runs of hidden systems
In the rows, 128 means zero.
run 1, j_225 (6 x 28)
[[ 99 148 129 117 226  86 129  78 121 158 164 115 152 167  83 151 181  80
  131  65 107  86 143 168 117 119 142 150]
 [100 158  98 165 176 130 108 120  86 157 184  96 174 136  35 142 134 123
  141 133 129 113 146 163 129 171 158 172]
 [114 143  96 176  96 161 105 135  94 137 150 115 143  95  60 143  81 162
  126 170 152 131 110 145 135 190 146 156]
 [123 124 112 147  36 158 119 131 127 101 104 139 100  97 127 142  83 166
  117 169 147 123  82 130 137 168 133 112]
 [149 128 139 109  44 124 133 109 142  93  89 134  71 131 175 153 144 150
   99 134 137 116  90 128 140 134 117 107]
 [158 136 141 102 109 104 141  89 134 108 109 120  88 173 172 146 191 146
   97 110 119 115 127 126 140 118 111 118]]
run 2, j_286 (6 x 28)
[[172 108 155  95  80 127 142 125 154  97  90 140  77 157 208 126 163 154
  102 132 132 140 131  98 139 103 104  97]
 [164 138 141 101  89  98 139  79 129 106 101 114  71 171 166 165 203 155
   86 113 129 112 117 131 146 135 114 125]
 [144 156 127 123 119  97 126  79  97 129 139  93 100 178  99 165 194 167
   91 117 121 114 130 142 153 159 118 154]
 [139 154 119 147 163 118 112 108  95 152 174  89 142 179  70 141 180 162
  112 135 122 142 169 140 149 159 130 180]
 [137 129 119 143 199 124 126 142 105 162 181 107 168 168  87 111 156 133
  132 137 125 141 201 121 140 125 140 167]
 [126 120 119 124 214 118 142 149 134 159 169 128 173 154 124 100 146  91
  137 110 125 138 195 117 120  87 140 146]]
run 3, j_286 (6 x 28)
[[ 97 121 117 119 177 117 138 117 149 130 119 149 135 114 147 122 122  50
  156  92 123 106 114 146  94  95 140 104]
 [ 91 132 110 134 142 125 124 106 148 124 106 153 123  98 133 141 104  58
  149 101 139  88  78 159  98 118 146  97]
 [ 87 138 105 150 105 144 119 121 134 118 110 149 129  85 116 142  82  99
  142 123 142  99  72 155 109 150 149 109]
 [111 129 103 158  79 161 115 142 129 113 116 145 124  76 118 131  61 125
  141 152 149 120  86 142 123 160 143 117]
 [126 124 124 145  46 164 120 155 129 108 108 143 115  89 138 125  67 162
  131 173 147 134 107 116 128 146 137 114]
 [154 115 135 136  46 153 128 152 134  94 104 138 102 115 157 128 105 178
  109 165 146 153 116 101 146 142 125 113]]
run 4, j_713 (6 x 28)
[[127 118 114 150 159 151 125 178 122 151 161 128 173 120 104  89  93 123
  149 158 140 154 181 109 125 129 146 147]
 [110 125 112 144 203 132 131 149 120 160 173 126 177 133  94 106 122  95
  149 120 130 127 171 131 115 108 150 148]
 [106 122 123 129 210 109 141 121 138 146 153 137 158 143 123 115 141  65
  153  91 116 117 153 140 111 102 136 128]
 [106 121 130 115 181 107 139 107 156 129 121 150 135 132 152 125 138  52
  151  72 133 100 119 145 109  84 136 101]
 [ 99 121 121 110 145 123 142 105 153 113  99 163 109 105 161 129 116  59
  153  86 125  94  82 144 101 105 138  94]
 [ 94 130 117 120 105 132 131 104 147 107  95 148 108  95 139 142  95  80
  137 100 138  82  63 157 105 129 140  95]]
run 5, j_713 (6 x 28)
[[119 144 113 146 177 130 124 127 103 161 168 106 159 158  74 130 147 137
  130 136 125 130 168 139 139 144 138 163]
 [138 128 129 118 187  99 137 115 127 149 150 110 141 173 122 129 176 117
  131 110 120 125 167 128 141 111 128 144]
 [138 111 139 102 160 109 140 122 139 129 124 135 125 159 168 117 163  97
  129 102 125 126 157 113 133  88 124 112]
 [134 106 129 116 133 134 142 144 152 115 114 151 125 120 174 113 120  94
  137 117 139 121 134 111 122  93 136  97]
 [112 116 116 137 126 142 129 147 145 118 125 155 134 102 143 111  86  96
  154 128 140 115 117 133 115 116 142 103]
 [ 99 125 102 144 135 142 120 125 127 122 131 145 139  96 109 131  92  97
  147 126 140 114 101 147 113 143 147 122]]
run 6, j_225 (6 x 28)
[[161 101 130 148  92 159 130 183 134 115 123 137 147 117 162  93  82 160
  130 185 144 173 168  78 135 118 129 127]
 [147  96 137 115 115 146 148 175 164 115 103 161 130 116 198  95  97 111
  142 145 137 147 149  86 122  79 125  92]
 [128 103 133 109 164 122 146 146 160 124 119 160 136 127 188 104 128  67
  152 103 119 122 145 111 107  66 131  94]
 [104 115 127 116 211 114 142 125 150 143 136 156 160 131 144 105 125  51
  162  89 126 105 150 137  97  78 146 117]
 [ 85 129 102 146 201 123 126 121 128 152 152 139 165 122  95 128 106  56
  161 103 127 102 129 153 105 119 158 130]
 [ 80 140  90 158 155 138 111 122 115 135 137 139 162  92  69 130  78  76
  158 120 141 101  95 162 103 147 154 130]]
run 7, j_296 (6 x 28)
[[101 139  96 190  95 182 102 170  95 139 168 123 166  80  50 122  40 155
  141 185 153 139 129 128 125 190 157 158]
 [ 92 155  83 178  74 171 104 120  89 131 142 118 135  84  42 153  57 148
  139 169 153 108  85 156 126 207 154 148]
 [ 78 164  87 160  78 144 106  76 104 124 125 121 115  86  56 179  89 115
  129 128 143  74  41 190 118 205 150 126]
 [ 71 161  99 135  92 118 121  62 131 103  99 144  98  90  90 179 107  83
  129  85 137  51  18 199 108 174 148 102]
 [ 80 143 119  99  95 107 134  49 158  98  72 157  75 102 157 180 125  60
  127  61 135  46  17 182 106 128 132  73]
 [111 122 136  80  94  97 141  61 172  83  66 161  60 122 204 160 154  63
  120  61 124  67  43 154 108  97 115  58]]
run 8, j_156 (6 x 28)
[[105 160 136  94 167  67 134  40 127 136 125 108  95 187 110 177 214 101
  104  54 103  66  89 188 136 140 113 122]
 [102 130 146  84 193  80 143  76 165 124 107 145 113 164 173 145 177  46
  138  40 108  81 102 156 106  82 125  93]
 [ 97 106 126 106 155 117 148 124 171 114  91 173 122  98 189 117 103  33
  161  79 132  89  97 126  86  74 138  74]
 [105 100 123 126  77 157 139 149 163  96  78 174 111  64 186 118  54  82
  153 127 140 109  71 120 104 103 138  73]
 [139 112 125 133  21 163 126 139 143  84  75 155  90  83 170 133  69 150
  121 160 148 128  83 113 133 140 131  86]
 [169 118 146 119  19 145 122 138 136  91  85 132  71 130 176 135 126 194
   92 166 143 143 111 101 158 152 114 117]]
run 9, j_296 (6 x 28)
[[ 74 153  92 159 123 139 113  98 108 123 137 124 143  94  62 149  80  95
  140 125 142  84  70 181 117 174 157 133]
 [ 74 144  97 141 104 131 122  89 122 114 113 146 114  83  95 161  88  76
  144 101 141  78  47 178 104 155 152  98]
 [ 93 137 116 121  78 128 130  84 145  99  82 160  93  91 150 158 106  85
  133  97 136  77  40 171 106 136 137  86]
 [122 129 133  98  80 108 138  76 151  95  68 148  68 118 179 163 140  97
  113  93 132  82  56 153 120 119 122  75]
 [136 129 143  85 102  90 150  76 159  97  72 144  59 156 207 155 186 108
   96  87 120 101  84 135 131 112 118  81]
 [161 112 162  71 127  80 153  95 160 107  95 133  83 183 207 134 212 117
  104  82 111 119 131 124 137  76 108 104]]
run 10, j_156 (6 x 28)
[[176 130 141 115 124 114 135 121 118 121 130  97 104 192 146 134 207 185
   89 138 119 142 177 114 158 128 112 148]
 [159 118 139 118 180 120 143 147 132 144 156 119 149 181 149 105 183 137
  118 123 120 153 201 106 147  92 127 144]
 [124 118 118 144 190 139 130 169 126 149 164 126 174 139 120  99 126 111
  144 136 127 150 195 106 121 105 145 154]
 [108 127 104 162 170 145 121 162 114 151 164 124 174 115  76 108  88 114
  158 143 134 138 164 130 116 141 154 154]
 [106 150  94 168 141 142 115 125  98 143 154 114 161 114  55 134 104 129
  141 136 144 113 122 154 124 166 156 160]
 [ 99 158 103 138 141 126 120  81 103 140 141 109 127 136  72 153 144 123
  123 115 130 102 102 171 129 167 148 147]]

runs to name
run 11 (6 x 28)
[[158 140 128 142  45 132 117 124 102 110 118 104  95 141 117 151 145 205
   92 172 141 141 116 116 163 175 119 146]
 [176 137 129 140  88 135 122 133 100 125 147  96 109 165 121 135 166 215
   87 170 134 159 166 107 176 161 119 163]
 [178 128 134 130 134 130 135 140 109 140 157  96 124 189 137 123 186 189
   93 153 123 164 197  98 164 126 117 162]
 [166 129 141 110 178 104 139 127 123 142 153  99 139 204 129 117 211 155
  108 119 117 151 196 104 157 107 119 156]
 [142 130 142 107 210  85 137 108 129 153 163 110 146 204 128 120 205 117
  117  84 104 122 192 133 139  98 121 153]
 [110 139 133 114 231  87 134  99 126 159 162 120 159 176 111 128 179  78
  137  67 110 106 159 154 115  97 138 144]]
	j_286
run 12 (6 x 28)
[[110 119 106 145 171 144 136 161 134 142 145 140 162 105 113 103  87  88
  156 131 138 131 150 124 107 114 147 129]
 [ 97 133 107 150 121 158 116 137 119 126 136 139 148  95  93 123  83 113
  143 142 145 119 113 144 115 148 152 125]
 [105 147 109 145  96 133 118 104 111 121 123 114 119 118  90 151 122 136
  121 134 142 107  97 156 127 167 145 129]
 [126 149 123 126 109 111 119  82 116 119 115 118 111 145 118 159 161 135
  115 112 128 104 100 148 134 151 133 127]
 [132 132 133 108 137 104 137  93 142 124 121 128 105 150 144 147 166 106
  119  99 123 106 116 144 135 113 125 119]
 [131 118 132 115 136 118 143 121 146 123 113 144 122 142 164 116 139  95
  131 113 128 117 129 130 122 100 124 111]]
	j_156
run 13 (6 x 28)
[[178 108 140 124 151 131 138 173 128 143 158 114 153 172 156  89 156 167
  121 163 131 181 225  71 147  97 126 153]
 [154 121 122 157 175 152 128 185 112 158 174 110 176 145 105  87 112 146
  136 165 136 174 221  89 138 115 140 172]
 [123 137  94 173 167 151 119 174  94 161 193 103 189 136  56 106 110 154
  148 168 142 153 194 122 141 148 155 188]
 [ 99 159  93 174 179 134 110 121  82 164 184  96 173 138  29 136 123 142
  142 138 140 123 164 162 142 176 154 184]
 [ 87 161 109 153 185 108 112  84  90 161 178  96 155 147  36 156 149 107
  126 102 125  90 124 182 127 166 143 163]
 [ 73 161 120 128 207  99 121  63 118 152 156 124 134 147  70 167 158  69
  138  67 112  70  98 191 104 150 141 136]]
	j_156
run 14 (6 x 28)
[[155 114 153  82 198  84 152 126 154 129 122 134 124 187 187 115 212 104
  122  74 105 125 172 116 136  60 117 118]
 [126 123 132 125 233 100 138 143 125 158 179 120 180 181 120 100 168  96
  152 102 118 139 208 120 122  97 140 163]
 [108 124 104 165 198 153 128 176 117 159 174 123 191 123  82  96  95  99
  156 148 133 150 185 126 122 117 153 158]
 [ 96 117 103 165 131 166 116 179 130 137 137 148 170  76 106  92  45 105
  159 161 146 140 129 123 109 129 155 129]
 [ 94 110 111 141  99 155 130 145 149 109 104 162 127  72 142 119  58  80
  150 137 141 105  81 133  99 127 142  99]
 [ 95 131 112 114 113 121 139  93 148 109  90 153 103  93 153 148 103  67
  143  89 130  80  57 157 103 120 142  87]]
	j_225
run 15 (6 x 28)
[[ 87 159 108 131 118 116 120  71 116 119 113 125 105 116  91 169 135 101
  127  93 131  76  58 186 113 158 143 117]
 [ 89 143 116 115 127 112 135  75 138 110  96 150 100 115 138 161 138  66
  136  80 128  67  59 171 106 126 140  88]
 [111 118 131 105 108 110 143  86 163  98  80 154  88 123 183 140 138  70
  132  82 127  88  77 144 110  99 122  77]
 [148 107 147  84 109 109 149 103 164  92  85 152  80 142 212 137 166 100
  118  91 124 109 103 120 121  90 113  81]
 [169 118 151  84 119 105 149 121 162 108  98 141  82 173 209 123 187 135
  102 108 121 136 143 105 137  81 113  99]
 [179 111 152  92 148 100 151 131 145 125 127 123 110 193 193 118 205 150
   98 122 118 151 185  97 154  86 115 132]]
	j_296
run 16 (6 x 28)
[[143 137 112 164  43 170 109 154  96 125 136 110 118 113  94 136  81 210
  108 205 154 154 128 120 153 194 127 152]
 [165 117 136 127  25 149 129 140 136  98  94 136  86 123 175 130 112 194
   98 172 147 149 112  95 147 140 112 110]
 [168 112 151  93  90 114 148 123 155 103  89 138  81 160 208 126 174 148
  101 125 126 140 139  97 142 101 104 102]
 [164 111 145  97 164  94 149 129 145 123 131 126 124 183 189 113 202 130
  118 106 120 144 174 108 142  79 124 125]
 [151 119 139 126 205 109 140 152 129 155 169 129 167 180 135  96 169 121
  140 116 112 148 210 109 138  88 128 149]
 [124 112 112 154 193 142 136 180 125 161 168 131 185 132 109  83 101 100
  154 143 137 158 195 104 120 110 143 150]]
	j_225
run 17 (6 x 28)
[[151  94 142 107 161 121 147 166 159 127 132 142 142 152 182  93 142 113
  137 135 125 156 184  88 134  74 122 115]
 [135 102 130 124 196 127 142 161 151 141 143 150 160 137 156  90 123  82
  156 113 133 145 181 103 118  77 136 120]
 [102 109 112 140 199 138 137 160 146 153 148 149 175 110 132  90  94  64
  167 114 130 124 161 122 100  83 147 118]
 [ 78 119 101 148 181 144 133 151 141 145 141 160 172  93 114 101  64  48
  172 118 140 111 128 139  98 110 153 115]
 [ 70 133 100 150 143 148 119 121 132 128 121 159 148  78 104 125  65  56
  165 114 135  93  84 158  94 131 155 110]
 [ 71 147 105 142 123 131 122  92 136 122 114 150 122  84  99 151  85  68
  152  96 141  75  54 178 105 148 156 100]]
	j_225
run 18 (6 x 28)
[[150 129 139 114 160 103 140 101 119 134 145 102 122 184 135 135 198 140
  111 108 115 135 166 120 149 118 121 141]
 [157 111 141 105 131 112 148 141 141 123 124 133 116 162 178 111 167 132
  117 123 129 138 162 100 139  94 120 119]
 [142 104 133 123 114 142 139 165 149 119 123 146 132 125 164 103 114 123
  136 150 136 143 160  95 126  99 127 114]
 [124 112 118 144 132 154 130 171 132 131 142 145 153 102 128 103  83 113
  147 152 142 140 146 114 118 119 143 121]
 [102 134 107 150 159 143 122 144 123 143 149 133 160 114  96 110  99  98
  150 129 136 121 144 130 114 128 153 141]
 [104 140 116 134 182 120 129 110 121 142 145 128 141 126  96 132 129  87
  141 106 125 108 135 154 108 127 143 129]]
	j_713
run 19 (6 x 28)
[[ 92 164 113 132  93 122 119  66 116 112 112 126  95 124  95 181 135 126
  115 103 139  78  54 180 129 177 138 119]
 [106 150  99 168  90 150 106 115 103 130 143 112 132 108  62 147  95 160
  125 160 146 113 105 159 132 186 143 155]
 [137 126 117 165 102 165 119 171 113 136 153 124 154 112  95 106  88 175
  127 180 148 165 155 109 145 152 139 154]
 [159 106 132 134 110 145 132 174 136 123 130 137 139 140 158 102 115 155
  123 161 136 169 168  80 140 113 124 134]
 [161 102 140 104 115 123 143 133 146 114 111 136 111 160 182 121 157 134
  105 122 122 140 149  99 144  95 114 112]
 [149 133 136 100 124 103 142  93 138 114 119 123  95 170 157 148 184 130
  104 109 120 117 128 132 142 118 115 119]]
	j_286
run 20 (6 x 28)
[[ 95 111 112 134 252 120 138 157 136 165 177 132 198 137 110  88 132  53
  166 101 122 129 193 129 102  88 147 149]
 [ 79 119  92 168 195 149 118 169 124 156 173 147 200 101  74  94  60  63
  182 124 134 113 150 145 111 125 166 138]
 [ 65 128  91 167 135 163 117 151 130 126 131 153 164  59  87 108  31  67
  172 133 140 105  87 156  99 141 163  99]
 [ 68 136  98 146  97 141 119  97 137 103  93 164 115  64 118 144  61  70
  153 104 145  75  36 173  93 150 152  91]
 [ 85 153 117 117  94 119 124  61 133 103  90 140  88 100 115 179 118  80
  123  81 135  59  24 187 115 158 144 104]
 [100 166 119 115 107 101 118  42 113 108 117 109  79 148  91 191 168 125
  100  83 121  66  58 196 133 177 128 127]]
	j_225
run 21 (6 x 28)
[[130 150 107 159  88 147 108 132  99 125 143 104 129 123  82 142 108 171
  116 167 142 128 124 135 145 180 140 153]
 [139 156 121 149 127 129 118 111  89 139 157  93 138 168  73 142 158 178
  107 151 130 138 153 137 156 167 129 169]
 [157 138 134 129 149 112 133 124 115 138 145 104 130 189 122 133 183 168
   96 137 121 140 187 118 160 129 118 155]
 [163 118 142 121 142 125 141 144 137 132 141 120 131 167 155 112 172 150
  116 142 130 152 184  95 148 103 119 137]
 [154 105 133 122 146 134 142 165 140 126 137 135 145 137 168  96 124 127
  129 144 129 158 180  85 132  88 125 124]
 [126 107 120 142 161 149 129 176 140 140 147 143 162 114 145  91  93 108
  148 147 135 148 166 105 114 100 137 124]]
	j_713
run 22 (6 x 28)
[[150 142 124 146  66 131 117 120 102 114 133 106 103 149 108 146 146 192
   92 163 137 136 123 124 158 176 121 145]
 [153 141 126 117 123 112 134 106 110 124 137  99 108 187 126 142 189 170
   93 130 123 139 151 123 158 138 118 142]
 [144 126 136 118 176 113 141 127 125 138 152 114 145 182 138 116 183 127
  123 117 119 137 180 115 143 103 124 143]
 [130 118 117 141 186 125 136 148 129 155 153 129 160 144 122 107 135 100
  147 123 125 135 176 119 121 107 139 141]
 [107 124 108 156 169 145 125 154 121 148 160 130 166 113  97 115  94  99
  145 133 134 129 150 137 115 128 149 142]
 [ 96 142 101 150 136 143 116 126 112 139 144 123 149 108  86 132 103 112
  140 134 143 109 119 150 122 153 154 142]]
	j_156
